In the rows, 128 means zero.
The rows below fall into families. The same turns and mirrors carry the whole set onto itself and the rows of a family onto each other. For each named row, which other rows are in its family? Write them in the order they are listed.
These 36 rows form 6 families of 6 rows each.
dol: [145 109 119 137 114 113 128 119 135 122 137 124 131 141 174 161 143 125
  96  99 121  96 115 110 101 153 129 153 154]
gedom: [127 108 111 148 124 123 137 118 156 121 144 120 130 136 172 168 155 130
 103  97 126 102 140 113  96 158 139 149 139]
Kog: [129 130 105 131  91 133 103  95 147 116 119 121 126 150 119 155 138 139
 102 138 118 106 122 129 134 132 138  84 102]
mus: [ 83 116 136 121 125 117 101 133 125 115 153 152 131 119 135 122 129 163
 141 108 113 136 132 129  75 129 125 121 119]
piv: [144 125 113 129 132 114 152 158 150 118 144 106 146 127 126 152 171 122
 130 137 144 158 159 134 107 149 135 137 141]
Lor: [128 133 113 137  92 146  97  84 154 124 121 143 126 153 125 150 132 136
  89 135 121 109 111 137 121 143 135 110  89]
roke: [133 133 114 143 123 126 154 159 153 102 129 117 134 137 130 148 162 129
 113 138 152 147 157 147 127 150 148 138 145]
Mazem: [174 149 130 131 136 125 102  99 152 137 106 127 149 120 113 129 123 116
 123 126 144 130 130 136 119 135 139 160  93]
datab: [142 154 130 132 134 129  95 104 151 133 103 140 135 121 109 139 100 120
 134 119 142 118 140 141 116 132 148 161  99]
vozu: [ 90 139 139 122 124 114  98 128 112 110 150 144 125 113 126 121 126 151
 139 131 109 133 123 123  76 135 132 106 121]
sar: [152 132 125 137 132 138  86 118 152 130 103 130 149 126  95 129 105 119
 136 116 147 136 131 152 115 135 145 155 107]
bebif: [ 85 122 126 133 114 115  95 140 121 116 164 157 122 129 150 128 134 154
 141 128 121 126 126 132  84 145 121 105 123]
mize: [141 105 111  92 117 109 104 149 119 118 138 166 138 121 122 137 130 109
 137 136 131 149 118 139 102 101 104 121 110]
nopu: [116  97 116 100 118 126 113 155 121 114 144 171 129 116 132 156 123 102
 121 137 121 142 117 138 109  99 108 138 125]
Zon: [142 124 106 121 127 114 155 157 162  98 140 115 136 129 135 149 167 125
 119 135 145 146 149 132 134 153 136 122 149]
vepu: [139  98 109 144 116 126 138 128 142 110 133 121 125 138 173 144 151 135
  93 107 109 112 127 113  76 152 132 145 153]
Madu: [138 103 116  96 123 122 117 149 120 126 130 170 141 137 115 151 123 101
 110 126 129 137 127 133  93 101  93 135 118]
rifi: [155 134 135 136 147 123 104 113 147 149 100 132 148 107 114 129 116 128
 129 108 150 127 143 151 114 140 149 151 100]
Ruriv: [138 137 110 130  84 139 114  87 153 117  92 125 120 141 125 149 137 129
  96 136 125 127 114 128 121 140 147 100 105]
mesem: [ 91 110 141 134 113 119  92 126 132 121 144 150 128 110 130 121 129 149
 140 124  95 124 121 119  76 143 123 105 118]
zibe: [133  99 116  92 131 116 108 154 126 107 149 157 128 128 122 143 114 102
 126 143 127 135 129 147  98 109  98 145 130]
pidep: [135 110 117 101 120 123  96 139 120 114 148 169 141 119 133 142 115 104
 125 138 130 148 111 127  93 100  98 135 136]
zegar: [147 111 117 139 118 113 147 159 167 113 135 117 139 136 123 148 153 119
 124 146 138 148 164 141 140 149 144 143 140]
nupab: [161 138 134 139 132 114  97 107 151 145 123 129 145 121 101 132 113 116
 126 111 146 134 124 143 134 128 144 161 104]
ludun: [159 151 131 133 129 135  96  92 158 136 114 135 151 117  99 132 119 131
 136 116 134 126 144 145 114 133 157 147 108]
tego: [ 97 132 135 129 116 122  99 142 130 131 148 147 116 124 141 117 138 157
 133 119 107 122 117 138  72 141 119  95 126]
kemu: [138 106 117 146 121 109 145 122 140 111 132 129 123 121 174 155 159 125
 108 110 110 110 133 104  93 137 133 159 152]
sevaf: [142 132 118 127 128 115 146 156 151 123 152  99 132 138 124 143 153 119
 121 134 149 154 171 140 130 143 131 137 143]
biv: [137 134 103 136 133 114 153 170 155 128 133 118 132 135 125 145 161 131
 119 154 137 156 150 137 130 150 126 127 135]
rud: [134 108 104 143 114 117 149 118 154 121 135 127 129 138 165 167 155 132
  92 116 124 110 127 118  88 144 124 169 153]
koz: [137 112 118 146 124 110 141 123 151 133 142 119 129 135 178 159 140 134
  91 103 117 101 138 113  79 143 136 137 142]
Lek: [135 102 108 101 110 118 103 154 119 124 146 152 132 123 114 139 131  98
 129 127 142 135 119 150 109  99  96 129 129]
vugo: [ 96 123 151 144 125 123  90 120 119 124 159 139 120 122 136 130 138 159
 143 119 110 138 131 130  84 144 121 112 134]
roze: [137 132 111 137  98 118 113  82 164 113 106 124 118 147 124 146 123 141
  94 143 120 111 121 124 110 154 141  97 101]
robig: [121 139 111 127  88 135 107  92 163 123 102 126 130 136 128 136 126 141
  98 148 135 116 121 132 131 144 134 101  92]
bonel: [129 131 122 146  98 131 110  92 169 127 110 132 126 145 123 148 137 134
  84 129 118 112 105 124 117 134 127  92  95]

Same family as vepu: sar, mesem, zibe, zegar, roze
Same family as gedom: piv, Lor, Mazem, bebif, mize
Same family as rud: mus, Zon, pidep, ludun, robig
Same family as sevaf: nupab, tego, koz, Lek, bonel
Same family as vozu: roke, datab, nopu, Ruriv, kemu

The rows below fall into families. The same turns and mirrors carry the whole set onto itself and the rows of a family onto each other. For each named row, which other rows are in its family? Write them in the order they are listed.
These 28 rows form 7 families of 4 rows each.
mab: [140 123 111 100 119 108 100 136 137 135 154 131 124 112 142 118 154 132
 134 104]
minev: [135 140 128 121 162 123 128 139 115 123  90 134 130  96  96 146 117 134
 123 142]
posa: [139 168 130 143 131 140 142 126 168 121 115 109 107 149 147 123 112 123
  95 121]
tatil: [136 160 133 143 131 128 143 133 162 125 118  89 123 139 152 102 107 126
  96 121]
bagil: [135 132 140 122 149 129 133 148 125 124  92 131 113  80  91 123 142 135
 126 136]
menik: [128 158 121 138 124 133 134 140 165 112 112 110 122 156 143 100 112 115
  95 126]
gev: [129 139 126 133 166 128 143 141 129 135  87 119 124  86 103 146 141 126
 124 141]
Pavu: [147 101 137 152 112 147 137 124 141 146 102 112 146 122 173 126 146 136
 136 117]
lesog: [164 106 139 137 102 133 131 104 126 149  82 112 136 132 155 107 136 118
 135 125]
liku: [142 165 137 134 138 141 138 124 157 107 111 101 122 139 134 114 111 101
  88 125]
Memas: [138  97 130 145 110 128 121 105 128 153  86 120 153 130 155 111 134 114
 140 124]
lagu: [123 129 118 122 157 136 139 154 121 130  80 134 112 101  98 126 137 129
 132 139]
lala: [141 141 111 118 153 111 141 140 119 128  92 126 112 102  90 131 109 124
 131 143]
muril: [140 120 109  91 125 127 114 129 136 130 157 142 122 118 126 131 151 141
 127 101]
Veke: [145 150 122 125 156 125 141 142 120 130  77 124 108  95  97 139 125 124
 121 135]
binap: [147 136 119 102 128 117 103 130 138 127 163 132 120 107 140 146 142 118
 136 105]
fubi: [132 131 124 127 156 135 127 141 137 133  84 125 115  90  91 146 140 124
 118 145]
ziso: [157 108 136 152 107 131 133  95 136 159  88 119 138 117 158 128 129 121
 139 122]
riruk: [145 126 116  98 126 117 105 142 133 113 148 142 118 126 143 124 154 122
 139  92]
fum: [138 137 106 102 127 114 113 139 127 124 155 149 123 118 144 127 139 126
 145  95]
nuz: [134 161 131 146 134 119 147 109 155 105 108 105 115 144 148 110 120 107
  93 120]
tobo: [149 103 137 143 113 139 131 113 132 159  96 125 148 126 166 107 140 140
 147 115]
nos: [137 172 141 137 122 131 135 117 163 116 119 112 114 146 134 117 112 124
  90 127]
fonu: [144 150 144 139 141 134 151 128 159  98 108 112 128 145 141 107 115  94
 106 128]
sagot: [147  95 114 140 116 131 125 109 127 160  84 117 149 130 156 112 123 129
 137 118]
gofi: [152 105 128 152 112 127 127 120 142 155  85 108 147 142 159 123 147 135
 139 115]
Gep: [141 123 109 103 104 116 102 133 132 135 151 127 111 108 130 133 147 147
 130 113]
mefe: [161 134 101  93 136 122 114 145 127 125 155 129 130 105 141 129 139 123
 135 103]

Same family as mab: liku, Veke, tobo
Same family as menik: lagu, binap, ziso
Same family as nos: gev, riruk, sagot
Same family as fum: posa, Memas, fubi

The rows below fall into families. The same turns and mirrors carry the whole set onto itself and the rows of a family onto each other. For each named row, which other rows are in its family? Write them in the order they are listed.
These 18 rows form 3 families of 6 rows each.
fesof: [156 137 134 139 145 117 165  99 122 116 149 104 140 141 116 121 129 120
 148 142 131 170 122 124 133 108 142 151 112 115 142 126 107 163 124 102
 103 132]
Gazu: [146 133 120 112 127 105 130 136 133 135 143 136 151 134 132 122 108 112
 122 127 161 129 138 137  97 141 101 143 134  99 125 125  59 148 123 100
 110 122]
nebag: [148 150 111 115 123 119 136  83 118 100 150 116 159 123 126 126 144 125
 142 103 128 157 123 137 128 130 144 145 106 123 155 141 106 148 130 123
 103 132]
gazik: [148 106 168 123 139 137 122 173 124 154  89 128 104 117 119 147 137 134
 125 145 107 135 131 118 140 131 109 156 141 121 143 131 132 122 141  88
 101 166]
Nafuf: [128 130 144 108 106 139 106 129 123 144 101 117 129  97 113 131 118 139
 108  91 111 112 116 155 150 137 149 146 114 144 120 149 152  96 140 130
 112 139]
fev: [140 123 136 133 127 125 133 107 133 139 136  95 147 127 116 121  95 121
 128 136 140 128 133 121 137 127 203 143 120 135 109 135 135 132 117 128
 139 114]
Kezug: [131 116 167 130 122 143 137 137 125 170 102 110 116 114  91 122 106 139
 108 119 117 122 109 146 150 118 130 158 122 139 102 137 151 109 133 100
 108 136]
Sodok: [150 135 155 116 146 117 127 187 139 129 109 133 112 144 140 139 114 126
 120 171 136 118 142 132 124 135 110 125 127  92 131 124  95 131 167 113
 116 152]
furir: [141 118 144  99 118 136  93 159 118 136  91 136 119  97 133 149 148 135
 119 102 105 125 129 133 137 150 113 149 133 129 155 146 128 108 143 108
  97 166]
Zopak: [129 104 150 123 111 141 117 125 125 175 106 114 138 105  97 126 103 132
 109 107 125 117 124 131 133 134 149 167 138 145 104 137 143 109 109 101
 122 124]
zame: [145  95 155 117 129 134  98 169 125 160  88 130 121 106 127 151 130 128
 123 135 112 127 148 104 127 147 133 164 157 128 142 130 129 118 118  93
 116 154]
Godi: [155 124 119 129 137 111 142  99 125 120 153 109 156 132 129 126 123 111
 148 133 145 160 139 109 117 128 161 151 129 118 143 130  92 163 106 103
 116 125]
Bal: [148 141 131  95 131 117  98 171 132 107 111 139 125 122 157 148 138 128
 125 134 129 116 142 135 125 155 121 120 125 101 157 140  95 123 167 128
 112 162]
Feru: [143 132 153 140 137 128 152 115 131 133 129  90 127 134 108 119 102 128
 129 147 125 138 120 133 155 108 186 139 104 131 110 134 150 131 136 125
 124 127]
fof: [141 159 113  99 121 112 125 124 130 105 144 136 151 131 138 125 127 124
 123 113 149 123 127 156 113 144 108 124 109  99 141 139  74 135 156 129
 107 133]
gimu: [146 148 134 121 136 111 155 134 132 128 143 131 137 147 119 117 111 121
 124 141 151 136 124 150 112 122  87 137 115  93 123 123  72 149 145 102
 102 128]
kori: [141 143 130 119 121 129 122  99 124 111 127 100 143 114 123 129 126 131
 132 113 114 137 125 137 153 127 194 138 102 139 137 144 152 123 137 146
 122 132]
Libog: [146 122 142 109 134 112 102 187 140 138 107 138 126 130 149 142 105 118
 116 156 144 107 157 123 110 151 126 132 143  99 128 124  89 126 143 116
 127 141]

Same family as Bal: nebag, Nafuf, furir, fof, kori
Same family as Zopak: Gazu, fev, zame, Godi, Libog

The rows below fall into families. The same turns and mirrors carry the whole set onto itself and the rows of a family onto each other. For each named row, which other rows are in its family? Write them in the order they are listed.
These 15 rows form 5 families of 3 rows each.
kez: [113 142 128 101 124 107 114 147 124  92]
nozol: [111 113 162 129 136 144 109 126 140 141]
Kupum: [131 137 157 149 141 155 117 139 139 138]
Kunot: [124 154 117 103 115 112 125 133 133  92]
bupa: [132 133 147 137 136 170 131 140 147 122]
purip: [128 129 136  98 112 116 144 147 136  89]
Kovez: [104 121 111 108 128 109 114 154 128 105]
goz: [161 141  98 112 110 132 136 120 141 122]
votu: [151 105 132 123  80 122 125 134 126 147]
pulo: [121 124 124 157 141 120 125 135 143 155]
bok: [161 122  99 137 110 112 129 135 133 156]
Tovav: [114 144 153 128  97 110 108 124 142 102]
patuf: [164 101 105 128 111 130 114 155 141 141]
Susi: [167 115 114 123  98 117 128 142 118 147]
Lifa: [116 141 158 153 127 139 115 124 144 136]

Same family as Kovez: bupa, votu
Same family as Lifa: Kunot, bok
Same family as purip: nozol, patuf
Same family as Kupum: kez, Susi

